One turn moves each row of this set onto another row. After a few examples, where does it send each row asked below?
tifin: [-2.73  0.72  0.20  0.18 -0.02  2.77 -0.22  0.00  0.92 -0.71 -0.69  1.21
 -1.34 -2.91  0.05 -0.53 -0.57  1.24 -0.12  1.59 -0.38 -1.10 -2.05  1.80
 -1.17 -1.46 -1.30 -1.48  2.98  1.55 -1.45  0.16 -1.53  0.50]
Nif: [-0.10  2.01  0.67 -2.08  3.70  0.25  0.42 -2.50 -0.95  5.27  1.71 -0.37
 -0.60  0.59  1.05 -0.09  1.11  1.30  0.09  0.92  0.77 -0.32 -0.10 -0.13
  2.02  0.94  0.43 -0.39  2.73  3.75  0.31  0.20 -1.22  1.24]
lokit: [ 0.50  1.54  2.16  2.16  2.35 -0.14 -0.11 -1.77  0.15 -0.69 -0.67 -1.51
  0.17  1.75  1.93 -2.07 -2.53 -1.13 -0.51  0.22  1.30  1.61  1.71 -0.58
  1.29 -0.57  2.17  0.98 -1.42 -2.48  0.40 -3.34 -0.73  2.22]
bamin: [-0.66 -1.65  0.84  2.16  0.52 -0.67  1.58  2.74 -0.02 -1.25 -0.05 -0.87
  3.23 -0.99 -0.12 -0.62 -0.17 -0.52  1.82  2.42  0.31 -1.24 -0.95 -0.35
 -0.13  0.92 -0.08 -0.12 -1.99 -1.03  0.30  2.77  0.26  0.40]
koz: [-0.98  2.26  1.50 -0.93 -0.01  0.60 -2.33 -0.31  2.11  2.05  0.66 -0.13
  0.48 -0.14 -0.25 -0.66  1.10  1.32 -1.11  1.58  0.51 -1.15  0.55 -2.98
 -2.83 -0.27 -0.73  1.99 -2.89 -0.04  0.29 -0.85 -1.00 -1.16]
voge: [ 0.22 -1.80  0.76  3.12  0.96 -0.78  1.78  2.42  0.39 -0.92  0.76 -0.54
  2.54 -1.21 -0.25 -0.18 -0.94  0.08  1.16  3.03  1.35 -1.21 -0.70 -0.51
  0.11  1.32  0.66 -0.21 -2.17 -0.79  0.87  2.87 -0.10  0.64]
luzit: [-0.89  2.00  2.08 -0.57 -0.38  0.59 -2.82 -0.76  1.51  2.64  1.15 -0.47
  0.43  0.47 -1.05 -0.61  0.91  1.23 -0.31  1.36  0.60 -0.90  1.03 -2.61
 -3.53 -0.16 -0.05  1.70 -2.20  0.75  0.23 -0.14 -1.21 -0.79]
kot: [-2.04  0.09  0.53  1.04  0.74  2.43  0.21 -0.56  1.24 -0.31 -1.30  2.25
 -0.23 -2.41  0.26 -0.51 -1.07  1.35 -0.02  1.89  0.05 -0.53 -1.35  1.43
 -1.14 -2.21 -1.69 -1.51  3.77  0.91 -1.14  1.15 -2.34  0.18]
fov: [-2.72  0.09  0.72  1.28  0.51  2.25  0.37 -0.38  0.65 -0.52 -1.30  1.23
 -0.58 -2.82  0.61 -0.63 -1.22  0.77 -0.19  2.05 -0.57 -0.04 -2.02  1.34
 -1.11 -2.22 -1.74 -1.84  2.98  1.31 -1.68  0.03 -1.57  0.41]
Kelid: [ 0.41 -0.71  0.52 -0.67  1.29 -0.64  0.05  1.39  3.05  1.99  2.31 -0.30
 -2.84  1.52  2.11 -0.63 -2.26  1.57  0.87 -1.37  0.46 -0.41 -2.57  0.92
  0.03 -0.26  1.26  2.71  0.72  1.16 -3.44 -2.20 -0.42 -0.16]
Diz: [-0.38  1.92  0.83 -2.61  3.00 -0.09  0.50 -2.70 -0.25  4.72  0.12 -0.57
 -0.03  0.81  1.28 -0.69  1.76  0.94 -0.55  0.63  0.71 -0.12 -0.47 -0.70
  2.61  1.42  0.54  0.16  2.67  3.79  0.28  0.91 -1.20  0.63]
fod: [ 0.55  0.93  1.45  0.57  0.37  0.70  0.76 -1.01 -2.40 -0.39 -1.45 -0.44
  0.57 -0.78 -0.35 -0.32 -1.95 -0.31  0.18 -0.10  0.16  2.34  1.76 -0.33
  1.59  1.06  0.52 -2.02  2.30  1.16  2.25 -4.20 -1.00  2.45]
lale: [-0.73  2.47  1.66 -0.94 -0.08  0.01 -2.10 -0.99  1.91  2.41  0.26 -0.16
  0.14  0.14 -0.41 -1.06  1.90  0.92 -0.54  0.70  0.52 -0.33  0.90 -3.65
 -2.93  0.13  0.45  1.54 -2.01  0.62 -0.10  0.36 -1.60 -1.80]
Lekez: [ 0.27  0.86  1.75  2.02  2.64 -0.05  0.11 -1.25  0.13 -0.40 -0.35 -1.79
 -0.61  2.23  2.35 -2.23 -2.34 -0.26  0.35  0.07  1.59  2.26  2.16 -0.40
  1.23  0.03  2.28  1.73 -1.16 -2.27  0.45 -3.65 -1.09  1.51]
gup: [-0.21  2.08 -0.05 -2.60  3.16 -1.10  0.80 -2.54 -0.23  4.07  1.17  0.46
  0.02  0.82  1.66 -0.19  1.22  0.84 -0.54  0.32  1.04  0.42 -0.39 -0.76
  2.12  0.68 -0.36 -0.04  3.81  3.74  0.33  0.81 -1.62  0.55]
devor: [ 0.53  0.95  1.86  0.75  0.13  0.59  0.77 -0.50 -2.68 -0.44 -2.72 -0.38
  0.45 -0.95  0.32 -1.13 -1.33 -0.50  0.52 -0.11  0.45  1.84  1.86 -0.66
  1.39  1.90  0.17 -1.83  2.21 -0.15  2.29 -3.73 -1.52  1.69]
vosor: [ 0.33 -1.63  0.81  2.80  1.41 -0.49  1.46  2.69  0.02 -0.82  0.27 -0.27
  2.71 -1.04 -0.26 -0.50 -0.70 -0.08  1.55  2.94  0.50 -1.41 -0.49 -0.34
  0.87  1.79  0.92 -0.42 -1.77 -0.36  1.20  3.16 -0.04  0.31]
sodob: [-0.44  2.43  1.19 -2.18  3.13 -0.05  1.20 -2.82 -0.51  4.45  0.64 -0.46
 -0.01  1.14  1.13  0.23  1.46  1.04 -1.13  0.95  0.85  0.25 -1.06 -0.59
  2.17  0.91  0.20 -0.05  3.00  3.68  0.54  0.79 -1.39  1.27]
Lir: [ 1.07 -0.24  0.13  0.77  2.56 -2.19  4.23  1.49 -0.03  0.77  2.24  1.41
  0.52  1.61  1.62  0.64  1.03 -0.89  1.22  1.34  1.05 -2.88  0.93  0.68
  1.77  2.49  1.77 -1.65  1.11 -1.02 -0.65  1.10  0.46  1.21]
vumo: [ 0.67  0.92  2.26  0.68  0.05  0.31  1.41 -0.67 -2.76 -0.52 -1.83 -0.21
 -0.07 -0.52  0.55 -0.77 -1.96 -0.64  0.55  0.07  0.36  2.49  1.98 -0.66
  1.46  1.96  0.19 -2.15  1.91 -0.01  1.79 -3.93 -1.37  1.62]
Zafit: [ 0.65 -0.51  0.99  1.34  2.43 -2.49  3.92  1.88  0.16 -0.23  2.40  1.06
  0.68  1.94  1.65  0.55  1.45 -0.80  1.22  0.23  0.99 -3.00  1.64  0.99
  1.15  2.54  1.28 -1.17  0.50 -0.89 -0.67  1.05  0.05  0.96]
sapo: [ 1.32 -0.74  0.52  0.45  2.45 -3.41  4.32  2.02  0.52  0.46  1.41  1.71
  0.06  1.18  1.77  0.18  1.53 -0.23  1.23  0.71  0.99 -2.62  1.12  0.83
  1.44  2.55  1.37 -0.79  0.63 -0.57 -1.13  1.06  0.47  0.63]
ketok: [ 0.90  1.55  1.73  1.85  2.72 -0.36 -0.50 -1.23  0.17 -0.38 -0.82 -1.51
 -0.01  1.82  2.18 -2.27 -1.79 -1.13 -0.03 -0.49  1.71  1.21  1.88 -0.87
  1.44 -0.27  2.49  1.47 -1.13 -2.41  0.37 -3.69 -1.16  2.03]
Babi: [ 0.43 -1.57  0.97  2.49  1.14 -0.61  1.43  2.23 -0.17 -1.61 -0.37 -0.40
  2.74 -0.88 -0.05 -0.53  0.36 -0.34  0.99  2.75  1.02 -1.53 -1.18 -0.33
  0.09  0.91  0.40  0.03 -1.62 -0.37  0.26  3.81 -0.14  0.12]
difon: [ 0.41 -0.90  0.82 -0.62  0.40 -0.63  0.61  1.48  3.24  1.54  2.27  0.86
 -2.37  1.65  2.20  0.28 -3.33  1.12  1.78 -0.81  0.19  0.16 -2.27  0.99
  0.01 -0.40  1.10  2.90  0.97  1.63 -3.00 -1.75 -1.34  0.07]
fubaf: [-2.48  0.78  0.28  1.00  0.29  2.41  0.83 -0.24  1.78 -0.30 -1.78  2.67
 -0.34 -2.27  0.91 -0.12 -0.30  0.20  0.05  1.68 -0.51 -0.16 -2.06  1.60
 -1.10 -1.98 -1.52 -1.09  3.23  1.18 -1.39  0.58 -1.71  0.13]
Kote: [-2.63  0.59  0.54  1.13  0.38  2.62  0.26 -0.06  1.59 -0.57 -0.92  1.28
 -1.24 -2.41  0.16  0.34 -0.32  0.85  0.49  1.10 -0.81 -0.75 -1.71  1.88
 -1.39 -2.15 -1.13 -1.34  3.11  0.52 -1.36  0.84 -2.60  0.03]
fezo: [ 0.12  0.85  1.54  2.42  2.05 -0.36 -0.68 -1.46 -0.56 -0.27  0.34 -1.47
 -1.04  2.47  1.45 -2.16 -2.35 -1.09 -0.27  0.07  1.78  1.68  2.18 -1.43
  1.20 -0.16  2.12  1.98 -1.51 -1.98  0.44 -3.16 -1.20  1.86]
sonal: [ 0.69  1.30  1.63  1.90  1.79 -0.01 -0.50 -1.88  0.16 -0.66  0.43 -1.53
 -0.72  2.00  1.48 -2.22 -2.18 -0.23 -0.33  0.04  1.32  1.23  2.30 -0.43
  1.05 -0.78  1.72  1.42 -1.75 -2.32  0.59 -3.95 -1.98  1.99]
dure: [ 0.59 -1.21  1.01 -0.80  1.00 -0.54  0.18  1.68  3.87  2.10  1.35  0.35
 -2.26  1.90  1.89  0.16 -2.72  0.89  1.81 -0.90  0.10 -0.05 -2.11  1.29
  0.66 -0.02  1.49  2.94  1.35  1.53 -3.02 -1.65 -0.81 -0.14]
Rotal: [ 1.03 -1.21  1.48 -0.37  1.17 -0.75  0.81  1.00  3.23  1.62  1.89  0.74
 -2.68  2.42  2.35 -1.05 -2.83  0.88  0.76 -0.89  0.72  0.21 -1.95  0.86
 -0.44  0.11  0.99  2.54  1.03  0.98 -3.52 -2.60 -0.40 -0.27]
subu: [ 0.27  1.87  0.58 -2.70  3.84  0.72  0.94 -1.89 -1.00  4.16  1.47 -0.32
 -0.50  0.45  1.41  0.16  1.53  0.81 -0.63  0.56  1.11 -0.19 -1.09 -0.43
  2.57  1.46 -0.35 -0.05  2.81  3.78  0.34 -0.31 -1.14  0.89]
Fop: [ 1.26 -0.35  0.35  0.19  3.11 -1.97  4.65  1.63  0.52  0.15  2.22  1.57
 -0.02  1.39  1.77 -0.53  1.12 -0.80  1.95  0.51  1.12 -2.16  0.71  1.41
  1.45  2.79  1.44 -1.06  0.79 -0.95 -0.80  1.06  0.46  1.12]
gur: [ 0.48  1.77  0.23 -2.19  3.44 -0.33  0.72 -1.98 -1.02  4.75  1.42  0.18
  0.60  0.78  1.44  0.13  1.42  1.17 -0.39  0.19  0.15 -0.35 -0.34 -0.16
  2.42  1.68 -0.49 -0.22  3.23  3.46  0.88  0.50 -1.11  0.55]
zepu: [ 0.60 -1.25  0.93 -0.05  0.83 -0.85  0.93  1.47  3.38  2.17  1.20  0.90
 -2.17  2.24  2.65 -0.45 -2.08  0.43  1.25 -0.96  0.40  0.78 -2.69  0.64
  0.15 -0.14  0.51  3.47  0.92  1.02 -3.21 -1.69 -1.24 -0.86]
Lep: [-0.80  1.87  1.04 -0.80 -0.40 -0.63 -2.43 -0.99  2.47  1.97  0.58  0.29
  0.68  0.46 -0.52 -1.32  0.57  1.20 -1.07  1.37  0.82  0.08  0.35 -3.22
 -3.11 -0.23 -0.47  2.41 -1.53  0.35  0.72  0.79 -1.68 -1.55]
Fer: [ 0.24 -1.53  0.83  2.56  0.25 -0.44  1.25  2.57 -0.33 -0.81  0.61 -0.71
  2.78 -0.19 -0.29 -0.11 -0.40 -0.64  1.29  3.16  0.79 -1.78 -0.92 -1.04
  0.03  1.41  0.73 -0.16 -1.90 -1.23  0.58  2.94 -0.18  0.07]
pefo: [ 0.80 -0.66  0.73  1.03  2.05 -2.47  4.48  1.48  0.23 -0.09  2.57  1.19
  0.58  1.48  1.72  0.84  0.88 -0.53  1.20  0.72  1.90 -2.72  1.32  1.23
  1.34  2.58  0.97 -1.52  0.89 -0.36 -0.76  0.91  0.12  1.56]
nop: [ 0.40  1.51  1.25  1.14 -0.01  0.79  1.05 -1.44 -2.83 -0.07 -2.10  0.33
  0.74 -0.37  0.25 -0.61 -2.17  0.19  0.14 -0.27  0.25  1.51  2.28 -0.75
  1.33  1.30  0.27 -2.54  2.30  0.59  2.23 -3.24 -0.47  2.00]
ber: [-2.98  0.55  0.36  1.05  0.24  2.24  0.81 -0.45  1.46 -0.47 -0.31  1.77
 -1.18 -2.33  0.31  0.44 -1.22  0.84 -0.14  1.38 -0.81 -0.56 -2.23  2.16
 -1.47 -2.26 -1.00 -0.81  3.10  0.80 -1.04  0.61 -2.23  0.96]
Kanaz: [ 0.62 -1.90  1.27 -0.28  1.35 -1.61  0.21  1.53  3.39  2.18  1.83  0.79
 -1.87  2.29  1.86 -0.23 -2.54  0.91  0.96 -1.13  0.95  0.39 -1.50  0.28
 -0.19 -0.43  0.84  3.16  1.71  1.00 -3.43 -1.87 -0.96 -0.43]
sutu: [-0.24  1.13  1.78  0.96  0.37  1.12  1.16 -0.76 -2.32 -0.99 -2.44 -0.33
  0.88 -0.54  0.57 -0.52 -1.65 -0.05  0.60  0.02  0.40  2.48  2.29 -0.21
  0.68  1.36  0.36 -2.15  2.38  0.24  2.02 -3.72 -0.62  1.65]
Buzus: [-0.91  2.00  1.22 -0.35  0.51  0.11 -3.05 -0.34  1.90  1.77  1.35  0.35
  0.83  0.35 -0.45 -0.94  1.37  0.42 -0.77  1.79  0.47 -0.67  1.16 -2.93
 -2.82  0.04 -0.27  2.45 -2.39  0.09  0.48  0.47 -1.37 -1.27]
dalip: [-0.73  2.73  1.94 -0.93 -0.51 -0.25 -1.88 -0.59  2.14  2.36  0.71  0.28
 -0.02  0.44 -0.26 -0.56  0.90  1.39 -0.47  1.80  0.77  0.01  0.83 -3.79
 -2.78  0.01  0.14  1.79 -2.47  0.74  0.10 -0.10 -1.80 -1.35]

vosor goes to vumo
Lir goes to Lekez
subu goes to Kanaz
Where do these go?
gur goes to Rotal
ketok goes to voge
nop goes to Fop
dalip goes to Kote
Diz goes to difon
fod goes to sapo
Lep goes to tifin
zepu goes to luzit

